One vector is turned by the same rotation once a tick. Each row is the vector after some number of ticks, and that number follows the row.
The counts run from 0 to 158.
[ 3.16  1.00  1.31 -3.61 -3.14  0.09 -0.75 -0.91 -1.15 -0.40  0.35  1.13
  1.92 -1.73 -0.95  2.04 -1.98 -1.94  0.56 -1.56 -1.75 -0.76 -3.14 -2.24
  0.50 -0.61 -0.38 -3.09 -3.48 -0.99 -1.38  2.70 -1.48  3.52  0.07  0.75
 -1.82  0.85 -0.30  1.43 -0.94 -3.70  0.88  2.13  0.08 -3.67 -2.40 -2.37
  2.27  0.44  1.87 -0.47  1.48 -0.77 -1.81  1.08  1.68 -1.67 -0.18  1.70
  0.63  1.58 -4.26 -1.82  1.35  1.07 -1.02 -4.54]
20
[-0.69  0.31  1.65 -3.66 -1.57  0.71 -2.32  1.05 -2.29  1.57 -1.79  2.39
  0.83 -0.29 -0.45  0.17  0.60 -1.15  1.29 -0.32 -3.40  0.36 -1.09 -0.71
  0.66  0.03  2.43 -4.78  0.49  0.35  1.85  0.87 -2.31 -1.54  3.97 -1.12
 -2.29  1.94  0.71  3.85 -1.08  0.31  2.95  1.42 -1.29 -4.55 -1.44 -2.50
  0.17  1.65  1.98  1.42  1.64  0.93 -0.89  1.64  2.74 -1.95 -0.25 -0.21
  0.79  1.35 -2.52 -4.50  2.28  0.30  2.61 -0.11]
130
[-0.64  0.21 -1.75 -3.10  0.04 -2.16 -2.06 -1.97 -1.34 -0.89  2.83  1.43
  0.19  0.31 -0.10  0.75  0.77 -3.28  2.18 -0.65 -1.87  1.02 -2.77 -1.27
  2.31 -0.60  2.29 -2.52 -0.73 -2.40  1.76  2.33 -2.03 -0.45  1.75 -3.12
 -0.41  4.64  1.03  2.21 -0.38  1.26  1.23  2.99 -1.19 -2.38  0.32  0.62
 -0.59  2.13  1.56  1.33  0.17  2.37  0.51  4.25  2.52 -1.41  0.33  1.73
  0.93 -2.23 -2.44 -2.49  1.51 -2.58  0.80  1.62]
88
[-0.53  1.61  2.38 -2.60 -3.49 -0.56 -1.57  0.64 -1.86  1.79 -1.33  2.43
  0.37 -0.27 -0.96 -0.58  2.02  0.19  1.69 -0.84 -3.56  0.28 -2.30 -0.44
  0.19  0.48  1.66 -3.97 -1.49  0.35  1.69  1.00 -2.77 -1.56  4.48 -2.37
 -2.49  1.95  1.43  3.23 -1.46  0.71  1.57  2.69 -0.20 -3.46 -1.71 -2.17
  0.77  1.89  1.91  0.44  2.28  1.24  0.04  1.16  3.42 -0.71  0.65  0.36
  0.33  1.21 -2.12 -4.05  2.50 -0.89  2.07  0.54]
127
[ 3.05  1.56  1.10 -5.43 -2.18 -0.47 -0.43 -0.98 -1.03 -0.04  0.11  1.17
  1.29 -1.26 -2.03  0.54 -1.30 -0.93  0.10 -1.44 -2.96  0.96 -3.87 -2.86
 -1.44 -0.61 -0.57 -1.61 -3.90  0.02 -2.01  2.25 -1.81  2.27 -0.94  1.26
 -1.83  1.13  0.21  1.92 -0.43 -3.59  0.49  2.93 -0.80 -2.01 -1.77 -2.55
  1.54  0.27  0.77 -0.86  2.11 -0.56 -1.96  0.48  2.32 -1.60  0.15  1.07
 -0.01  2.56 -4.11 -1.19  1.92  0.18 -2.08 -3.38]
23
[-0.18  0.66  0.53 -2.82 -0.50  0.17 -1.16  0.34 -2.23  0.79  0.79  1.29
 -0.23 -0.94 -0.29 -0.53  1.55 -2.85  1.61 -0.67 -1.00  0.87 -1.76  1.14
  1.52 -0.49  3.33 -4.43 -0.84 -0.73  2.29  1.83 -2.70 -0.80  1.94 -1.74
 -2.10  1.98  1.48  3.78 -2.48 -0.80  2.67  1.22 -1.66 -4.86 -2.54 -2.05
 -1.23  1.38  1.70  1.75  1.86  0.49 -1.14  3.32  2.51 -2.37 -0.21  2.25
 -0.53  0.82 -2.29 -4.07  1.11  0.26  2.38  0.64]
2
[ 3.92  1.33 -0.49 -3.65 -0.46 -3.26 -2.19 -1.87 -0.95 -0.92  1.62  1.46
  0.58  0.75 -2.22  3.04  0.11 -1.64  0.57 -1.59 -2.54  0.02 -3.55 -1.69
 -2.36  0.71  0.24 -0.39 -1.98 -2.65 -0.28  3.11 -2.68  0.66  0.48 -2.89
 -1.38  0.44  1.17  0.97  0.43  0.87 -1.88  5.35 -2.44 -1.44  0.07  1.04
  2.35  1.50  1.34 -0.58 -1.48  0.79  0.10  3.67  1.84 -0.90 -0.43  0.67
  1.12 -0.33 -5.25  1.51  1.29 -1.63 -1.53  0.31]
72
[-0.77  0.32  0.75 -2.04 -2.15  0.00 -2.32  0.25 -2.68  0.37 -1.88  2.35
  1.11 -0.88 -0.13  1.16  1.12 -1.10  1.39  0.78 -2.83 -0.31 -1.37  0.09
  0.70  1.05  2.32 -4.55 -0.45 -0.48  1.53  0.88 -2.43 -1.34  4.56 -1.28
 -1.93  1.40  0.37  3.10 -1.83  0.89  2.53  1.59 -0.65 -5.23 -1.17 -1.45
  0.90  1.18  1.82  2.04  1.58  0.30 -0.01  1.42  2.29 -1.99 -0.07 -0.02
  0.77  1.27 -3.12 -4.33  2.10  0.16  2.71  0.15]
129
[-1.19 -0.37 -0.83 -4.90 -0.88 -0.99 -2.41 -0.90 -1.75  0.71 -1.20  1.74
 -0.33 -1.48 -1.11  2.04 -0.29  0.31 -0.36  0.54 -4.92  1.73 -3.07 -0.23
 -0.51  1.88  0.13 -2.51 -0.47 -1.58  2.68  1.94 -2.85 -1.51  3.34 -1.14
 -1.75  3.38 -1.02  1.70 -2.45  1.65  1.32  3.81  0.27 -4.09  0.33 -1.24
  0.75  1.12 -0.24  1.49  1.16  0.10 -2.31  1.21  2.77 -2.06 -0.17 -2.61
  3.17  0.28 -3.66 -0.89  1.33 -1.21  0.72  0.56]
41
[-0.06  0.08 -1.14 -2.60 -0.27 -3.03 -3.48 -2.55 -2.40 -0.11  1.62  1.64
  0.25 -0.02 -0.99  1.99  1.75 -3.51  2.47 -1.28 -0.89  0.49 -1.55 -0.14
  1.24 -0.26  2.62 -3.72 -1.14 -2.15  2.36  2.84 -2.74 -1.23  2.28 -4.54
  0.07  2.63  1.27  1.36  0.06  0.66  1.50  3.25 -1.80 -2.65  0.56 -0.88
 -0.19  2.25  1.28  0.63 -0.20  1.67  0.34  4.85  2.21 -1.19 -0.40  1.11
  1.34 -1.89 -3.28 -1.00  1.16 -2.27  1.58  1.33]
84
[ 4.29  0.71  0.74 -4.33 -1.73  0.58 -1.53  1.52  3.56  0.20  1.62  1.12
  0.03 -0.19 -0.04  2.69 -1.42 -1.99 -0.34 -0.82 -2.05 -0.03 -2.56 -1.05
 -0.43 -1.32  0.96  0.47 -1.32 -3.14 -0.10  3.79  0.48  1.60  1.69  0.12
 -3.30  0.18  0.48  3.12 -1.76 -0.24 -1.18  2.70 -2.95 -0.89 -1.65  1.96
  2.17  1.61  1.15 -0.47 -1.97  0.46 -1.88  3.49  1.40 -0.48 -0.90  0.61
 -0.30  0.65 -6.88  0.81  0.70  0.06 -1.41 -1.24]
62
[ 0.01 -0.24 -1.47 -2.67  1.15 -2.28 -3.10 -1.64 -2.60 -0.83  1.97  1.38
  0.18 -0.48 -0.23  1.86  0.27 -3.42  1.33 -0.62 -1.00  0.75 -2.23 -0.22
  0.62  0.46  2.95 -3.23 -0.18 -3.01  2.16  3.36 -3.03 -1.40  2.19 -3.22
 -0.33  2.88  0.48  1.91 -0.14  0.31  1.38  2.76 -2.55 -3.34  0.41 -0.39
 -0.03  1.87  1.24  1.50 -0.43  1.77 -0.03  4.39  1.60 -1.84 -0.10  0.79
  1.06 -0.93 -3.61 -1.25  0.91 -1.61  1.28  1.77]
85
[ 2.30  2.31  0.40 -3.94 -1.44 -0.77 -0.30  0.10  0.92 -1.64  3.58  1.67
  1.05  0.82  0.56  0.62 -2.25 -3.52  1.42 -1.04 -1.12  1.08 -3.61 -3.80
  1.28 -2.04  0.88 -2.24 -2.21 -1.21 -1.82  2.29 -0.88  2.85 -0.01 -0.80
 -0.16  2.40  0.78  2.78  1.94 -2.74  0.51  2.01 -1.53 -0.91 -1.09  0.06
  1.05  1.23  2.69 -0.69  0.62  2.45  0.23  2.71  2.68 -1.02  0.11  3.38
 -0.40  0.66 -3.81 -2.97  2.27 -1.33 -0.53 -1.88]
103
[ 0.90  0.41  0.82 -4.12 -2.25 -1.69 -2.28 -1.88 -3.95  2.10 -2.26  1.29
  0.57 -2.29 -2.54  2.77  0.56 -0.10  0.42 -1.47 -3.94  0.52 -2.42 -0.04
 -1.73  0.92 -0.21 -3.58 -1.78 -0.92  1.50  2.45 -3.57 -0.44  3.09 -1.68
 -1.23  0.77  0.54  0.68 -1.40  0.21  0.49  4.18  0.15 -2.73 -0.41 -3.13
  1.27  1.09 -0.11  0.79  1.61 -0.79 -1.79  1.31  2.58 -2.07  0.54 -1.64
  2.57  0.79 -3.35 -0.39  2.12 -0.64 -0.28 -2.03]
36
[ 3.36  0.64  0.97 -4.97 -2.11  0.89 -0.91  1.23  1.56  0.95 -0.66  1.45
  0.44  0.66 -0.19  1.00 -1.24 -1.40  0.28 -0.12 -1.86 -0.69 -1.50 -1.90
 -0.45 -0.96  0.99 -2.70 -1.69 -0.62 -1.51  1.34 -0.05  1.32  0.90  1.86
 -3.59  0.07  0.99  3.44 -1.68 -2.26  1.58  0.89 -3.23 -4.20 -3.61 -0.44
  1.86  1.07  2.17 -0.38 -0.16 -0.62 -3.12  1.77  1.26 -2.03 -1.61  0.85
 -0.17  2.66 -5.90 -1.70  1.35  1.08 -0.24 -2.76]
146
[ 2.55  1.84  0.52 -3.89 -0.63 -2.56 -1.79 -1.10 -0.70 -0.38  2.58  1.65
 -0.37  0.47 -1.96  0.90  1.48 -1.54  0.90 -2.58 -2.79  0.79 -3.14  0.26
 -1.60  0.57  0.84  0.32 -1.95 -2.73  1.05  3.41 -2.77 -0.82  1.65 -3.75
 -1.56  0.18  2.10  1.42 -0.29  0.68 -2.15  5.56 -2.66 -0.38 -0.40  1.09
  1.12  1.87  0.21 -0.39 -1.02  1.40  0.32  4.37  2.46 -0.14  0.52  0.45
  0.10  0.43 -4.24  1.22  1.87 -1.79 -0.74  1.90]
75
[ 4.19  0.31  1.02 -3.82 -0.84 -1.62 -2.27  1.25  1.35  1.09  0.78  1.95
  0.26  0.05 -0.60  2.97 -1.15 -2.31  0.05 -0.87 -1.46 -0.04 -1.64 -0.77
 -1.89 -0.32  1.42 -0.65 -0.90 -2.72  0.15  3.47 -1.11  0.60  1.68  0.04
 -2.01 -1.56  0.73  1.89 -0.29 -1.10 -0.59  3.02 -3.69 -0.38 -1.10  1.46
  2.50  2.05  0.86 -0.53 -1.98  0.05 -1.28  3.84  0.79 -1.30 -1.32  0.13
 -0.35  1.40 -7.20  0.95  1.26 -0.32 -1.67 -1.33]
66
[ 4.48  1.18  0.27 -5.71 -0.80  0.29 -0.89 -0.19  0.26 -0.78 -0.44  1.14
  0.86  0.49 -1.34  0.88 -1.39 -0.67 -0.60 -0.78 -2.49 -0.27 -2.79 -2.32
 -2.17  0.57  0.04 -1.36 -1.77 -1.20 -1.79  2.12 -1.30  2.39  0.16  2.29
 -3.42  0.17  1.23  3.41 -1.36 -2.57  0.31  2.75 -2.23 -3.66 -2.93 -0.70
  2.35  0.18  0.98 -0.54 -0.81 -0.74 -3.34  2.40  0.66 -2.58 -0.93  0.49
 -0.25  2.22 -5.55 -0.76  1.26  0.47 -1.41 -1.89]
150
[ 2.66  1.76  0.87 -4.20 -3.94 -1.21 -1.16 -0.54 -2.13  0.09  0.39  1.14
  1.39 -2.27 -1.74  1.29 -0.89 -0.06 -0.01 -1.68 -3.97  0.69 -4.57 -0.98
 -1.20  1.31 -1.44 -1.22 -4.11 -0.83 -0.98  2.94 -2.85  1.20  1.40 -0.58
 -2.36  0.61  0.92  0.57 -2.83 -1.05 -2.23  4.98  1.06 -2.75 -1.58 -0.89
  2.61  0.18  0.60  0.28  1.82 -0.90 -0.91  0.23  2.66 -1.08  0.51 -1.07
  0.93  1.61 -3.54 -0.81  2.05  0.40 -1.13 -1.91]
28
[ 0.13 -0.28 -1.12 -3.46 -0.45 -0.36 -1.86 -1.27 -2.64 -0.65  0.25  1.54
  0.43 -1.30  0.56  0.20  0.56 -3.15  2.05 -0.34 -0.96 -0.46 -2.12 -0.84
  2.31 -0.21  2.15 -4.90 -1.08 -1.08  0.78  1.63 -2.31  0.25  1.58 -0.50
 -1.23  3.45  0.57  3.32 -2.10 -1.30  2.74  0.75 -0.94 -5.76 -1.83 -2.03
 -0.63  1.16  2.52  1.32  1.34  0.26 -1.33  2.80  1.75 -2.65 -0.61  2.10
  0.12  0.07 -2.45 -4.23  0.39 -0.33  2.46  0.34]
5
[ 0.84  2.97  1.08 -2.97 -1.36 -1.63 -1.36  1.40 -3.25 -0.33 -0.31  2.31
 -0.05 -0.47 -1.15 -0.82  0.71  0.14  0.67 -0.30 -3.61  1.93 -5.21 -0.69
 -0.35  2.29  1.77 -2.35 -1.34 -0.46  0.47  1.36 -4.12 -1.18  3.49 -1.44
 -1.84  0.84  0.35  3.39 -1.07 -0.22  0.06  3.88 -0.89 -3.31 -0.74 -1.14
  0.98  0.18  1.46  0.79  1.87  1.64  0.85  1.29  3.84 -1.89  1.16 -0.91
  0.10  2.35 -2.34 -2.95  2.64 -0.30  1.51  1.72]
122
[ 4.22  0.92 -0.21 -4.40  0.92 -2.93 -2.22  0.17 -0.36 -0.12  0.89  1.73
  0.29  0.31 -1.89  2.26 -0.53 -2.14 -0.18 -1.03 -1.86  1.02 -2.95 -1.31
 -2.47  0.38  1.16 -0.45 -0.75 -2.64 -0.33  3.89 -2.22  0.45  0.30 -1.17
 -1.55 -0.96  1.16  2.14  0.86 -0.65 -0.90  4.30 -3.94 -0.91 -0.08  0.75
  1.32  1.08  0.89 -0.63 -1.66  0.56 -0.84  3.98  1.38 -1.53 -0.55  0.21
 -0.12  1.43 -5.98  2.16  1.65 -1.06 -1.82  0.20]
70
[ 3.19  1.68 -0.10 -2.63 -2.07 -0.76 -0.66 -0.44  0.30 -2.60  2.90  1.61
  1.96  0.49  0.59  1.44 -2.49 -3.03  1.38 -0.38 -1.42  0.38 -3.75 -3.88
  1.91 -0.81  0.64 -1.79 -2.95 -1.78 -2.63  2.41 -1.43  3.21  0.29 -1.27
 -0.71  2.82  0.23  1.62  1.03 -2.00  0.08  2.63 -0.64 -2.44 -1.40  0.80
  1.63  0.86  2.87 -0.41  0.26  1.78  0.91  2.03  2.61 -0.52 -0.24  2.51
  0.05 -0.15 -4.23 -2.38  1.68 -0.62 -0.67 -1.88]
104
[ 0.53  1.21  0.72 -4.74 -3.31  2.08 -0.72  0.84  1.77  0.60 -0.05  0.82
  0.36  1.00  0.24 -0.14  0.59  0.03  1.63 -0.18 -3.55 -0.36 -2.74 -1.93
  0.82 -1.74  0.54 -2.23 -1.67 -0.31  0.02  0.52  0.79  0.74  2.29  0.96
 -3.81  3.83  1.55  3.82 -2.08  0.65  1.59  1.20 -0.18 -3.96 -3.06 -0.24
  1.01  1.47  2.20  0.19  0.74  0.72 -2.33  1.70  2.56 -1.36 -0.35  1.24
  0.45  0.13 -3.71 -3.82  1.71 -0.32  0.27 -0.76]
139
[ 0.57  2.40  1.23 -2.01 -2.81 -1.26 -1.73 -0.33 -3.32  0.01 -0.58  2.15
  1.31 -0.63 -1.20 -0.45  1.88 -0.46  1.38 -0.96 -4.21  0.76 -3.76 -0.27
  0.57  1.97  1.38 -3.15 -2.51 -0.29  0.85  1.63 -3.44 -1.28  3.90 -2.92
 -1.88  1.74  0.86  1.47 -1.42  0.76 -0.33  3.86  1.37 -4.02 -0.80 -0.74
  1.88  0.57  1.59  1.08  2.19  1.68  0.87  1.00  3.34 -0.75  1.33 -0.55
  1.06  0.39 -1.71 -3.46  2.71 -0.07  1.83  1.03]
124
[-0.50 -0.07  0.20 -2.84 -1.91 -0.15 -1.05 -2.02 -2.95 -0.22  0.16  1.41
  0.81 -0.62 -0.15  0.52  1.15 -2.73  2.62 -1.00 -1.47 -1.15 -1.46 -0.57
  2.38 -0.99  1.42 -5.07 -1.87 -0.51  1.15  1.62 -2.08  0.47  1.63 -2.06
 -1.45  3.59  1.34  2.65 -1.37 -1.02  3.31  1.37 -0.58 -5.13 -2.19 -1.80
 -0.58  1.46  1.89  1.03  1.37  0.87 -1.32  3.00  1.93 -1.58  0.14  2.80
  0.25 -0.45 -1.39 -3.88  1.47 -0.79  1.90 -0.55]
4
[ 0.85  1.14  0.78 -3.33 -2.73  2.26 -0.09  1.12  1.30  0.00  2.32  1.22
 -0.31 -1.83  0.89 -0.66 -1.68 -2.39  0.97 -0.29 -1.15  0.14 -3.44 -1.45
  1.76 -1.81  1.14 -1.94 -2.38 -1.05  0.01  2.19 -0.87  1.81  0.83  1.18
 -3.64  2.37 -0.21  3.18 -2.96 -2.72  1.44  0.99 -0.93 -4.07 -2.59 -0.56
  0.12  0.81  1.85  0.83  2.25  0.16 -2.09  1.74  2.33 -2.01 -0.23  2.08
 -0.93  1.98 -3.17 -3.43  1.32  1.57  0.27 -1.52]
14
[ 1.64  1.79  0.48 -2.19 -0.75 -3.07 -2.44 -0.78 -1.57  1.69  1.86  1.71
 -0.64 -0.50 -1.83  1.19  2.58 -2.40  1.25 -2.78 -1.59  0.47 -2.25  1.32
 -0.53  0.23  1.94 -0.85 -1.25 -2.14  2.81  3.59 -3.05 -1.21  2.54 -4.50
 -1.69 -0.09  1.91  1.60 -1.22  0.86 -0.73  4.52 -2.53 -0.44  0.15  0.26
  0.55  2.22  0.19  0.15 -0.41  1.73  0.15  4.51  2.38  0.06  0.29  1.21
  0.01 -0.37 -3.76  0.47  1.88 -1.50  0.52  1.68]
79
[-0.74  0.81 -0.94 -3.30  0.40 -0.59 -1.37  0.32  0.16 -1.42  3.76  1.19
 -0.71 -0.13  0.77 -0.35 -0.09 -3.75  1.84 -0.35 -0.79  1.94 -3.70 -0.83
  1.98 -1.17  2.82 -2.27 -0.03 -2.86  2.90  2.23 -1.63 -0.64  2.27 -1.76
 -1.38  3.76  0.21  3.62 -1.31  0.30  1.26  2.37 -1.88 -2.26  0.40  0.76
 -1.51  2.08  1.26  1.29  0.61  2.87 -0.09  4.03  3.68 -1.29  0.29  1.86
 -0.59 -0.81 -2.58 -2.90  1.51 -2.28  1.37  2.33]
90
[-0.68 -0.06 -1.42 -3.70  0.42 -2.25 -2.34 -1.64 -1.39  0.05  2.68  1.53
 -0.46  0.41 -0.57  0.26  0.90 -3.52  2.11 -1.37 -2.44  1.40 -2.50 -0.67
  1.25 -1.24  2.38 -2.64 -0.76 -2.25  2.52  2.19 -2.34 -1.17  1.81 -3.24
 -0.76  3.87  1.19  2.94  0.71  0.77  1.75  2.72 -1.70 -1.85  0.33 -0.35
 -1.26  2.39  0.86  0.73  0.29  3.00 -0.35  4.45  3.27 -1.12  0.43  1.69
  1.05 -1.45 -2.90 -1.80  1.29 -2.67  1.61  1.88]
87
[ 3.34  1.97  0.90 -5.02 -1.82 -0.29 -0.29  0.47 -0.71 -0.07  0.50  1.67
  1.15 -1.76 -1.60  0.16 -1.55 -0.44 -0.94 -1.05 -3.67  1.84 -4.62 -1.48
 -1.67  0.78 -0.66 -1.07 -2.85 -0.61 -0.63  2.75 -2.34  1.24  0.22  0.82
 -2.25  0.08  0.34  2.10 -1.99 -2.10 -0.87  4.31 -0.80 -2.14 -1.38 -1.89
  1.44 -0.28  0.31 -0.38  1.60 -0.57 -2.05  0.61  2.35 -2.30  0.28 -0.90
  0.06  3.01 -4.29 -0.64  1.96  1.55 -1.01 -1.68]
26
